In the rows, zero is written as 128.
Where one turn sends some rows of the set: a few examples, then the rows asked:
nabe: [146 118 167 136 140 135 105 165 163 125 126 160 158 130 136 124 115 124
 112 154 148 119 126]
gagim: [133 124 179 138 132 138 106 167 161 120 108 165 151 140 135 119 122 125
 113 144 151 109 122]
moduk: [143 116 180 136 134 138 107 157 165 112 125 154 146 144 132 126 109 126
 104 144 146 113 127]
keke: [150 110 178 135 135 144 112 156 162 121 124 139 141 135 137 130 110 123
 104 148 146 115 130]
Vagak: [117 132 140 130 116 114 108 144 105 111 124 147 105 118 131 152 107 147
 112 121 127 112 136]
fati: [107 134 152 142  96 117 115 149 113 112 119 154 114 144 146 156 114 125
 138 161 112 140 118]
bazi: [ 91 121 169 151 111 120 107 154 117 119 112 173 111 121 101 142 104 154
 127 139 139 117 123]
fomi: [100 103 155 155 122 126 120 132 116 105 116 179 110 116 126 147 116 149
 131 141 123 137 128]
fip: [120 144 155 134 110 108 101 133 108 109 113 168 121 133 116 152 111 151
 125 121 131 112 139]
Bupem: [130 107 174 141 143 146 116 167 166 113 111 170 144 141 145 130 115 131
 117 145 145 124 125]
Nako: [113 121 169 159 103 130 109 134 118 138 110 159 109 111 116 152 112 144
 140 150 135 133 126]
beb: [145 111 177 143 133 151 113 155 164 130 106 157 145 133 149 132 121 124
 124 151 145 126 126]
Viviz: [112 130 158 139 121 118 115 149 116 107 113 169 110 136 120 166  94 161
 132 120 134 131 140]
kaga: [102 139 156 139  91 116 110 165 110 116 121 150 110 142 137 153 108 123
 132 158 120 130 116]
tafed: [140 114 173 137 133 148 115 173 160 134 111 145 136 126 147 129 115 122
 109 148 151 116 119]
vutab: [128 139 162 134 102 126 123 161  91 109 115 159 103 134 139 160 110 143
 137 129 128 125 113]
mik: [100 140 162 143  92 111 108 157 113 109 118 165 120 151 138 153 110 125
 138 157 116 133 119]
Zuz: [145 109 182 137 139 140 113 156 168 111 123 156 148 143 135 133 107 130
 109 146 144 120 134]
boz: [135 139 161 138 102 127 120 149  91 106 115 167 109 131 143 160 118 145
 141 133 123 128 116]
dola: [146 113 165 133 141 138 106 169 161 125 126 157 157 129 139 126 112 126
 109 154 145 122 124]
vinup: [129 135 151 136 105 123 112 145 106 135 114 138 102 118 126 166 101 148
 129 128 132 126 136]
taz: [126 131 159 136 108 124 125 159  93 103 115 169 104 136 140 161 109 150
 136 129 129 127 113]
sab: [147 116 167 136 138 140 106 169 161 131 123 156 154 127 136 131 113 126
 116 155 150 121 126]
vodig: [ 99 132 151 139  98 111 112 157 108 102 122 158 115 144 144 150 111 125
 125 155 113 131 118]
gepi: [ 97 130 157 141 100 117 115 164 114 108 120 161 111 148 141 159 103 128
 136 156 118 140 118]
zore: [151 110 182 139 132 144 113 152 168 118 122 147 144 135 136 135 109 128
 113 147 144 122 130]
nered: [148 113 166 136 140 139 108 165 162 124 121 162 156 127 139 128 113 126
 115 157 147 126 127]
Tib: [139 118 165 134 135 140 108 161 158 119 116 155 145 130 149 118 130 121
 103 144 142 108 122]
Lobak: [ 99 108 148 145 116 129 116 152 111 121 121 148  98 102 123 144 107 143
 113 138 130 123 120]
dis: [128 139 157 133 107 124 120 152  90 102 116 169 107 133 142 157 117 145
 131 129 124 121 114]
limi: [151 115 177 136 133 139 110 155 162 116 126 147 143 132 135 125 113 122
 102 145 145 111 130]
Kavov: [130 142 165 137  99 123 119 155  91 108 111 172 110 138 132 156 113 148
 139 128 129 123 113]
maz: [106 124 153 152 111 117 104 124 109 118 118 168 114 108 120 133 126 136
 122 143 124 113 126]
pema: [144 113 168 135 140 139 104 171 163 123 123 162 155 129 134 127 109 128
 112 155 148 123 126]
nisos: [132 126 150 144 117 124 120 126 116 114 111 161 111 123 137 169 104 156
 138 131 123 141 142]

keke turns into zore
boz turns into taz
Where do these go?
beb turns into Bupem
nisos turns into Viviz
sab turns into nered
mik turns into vodig
maz turns into Lobak

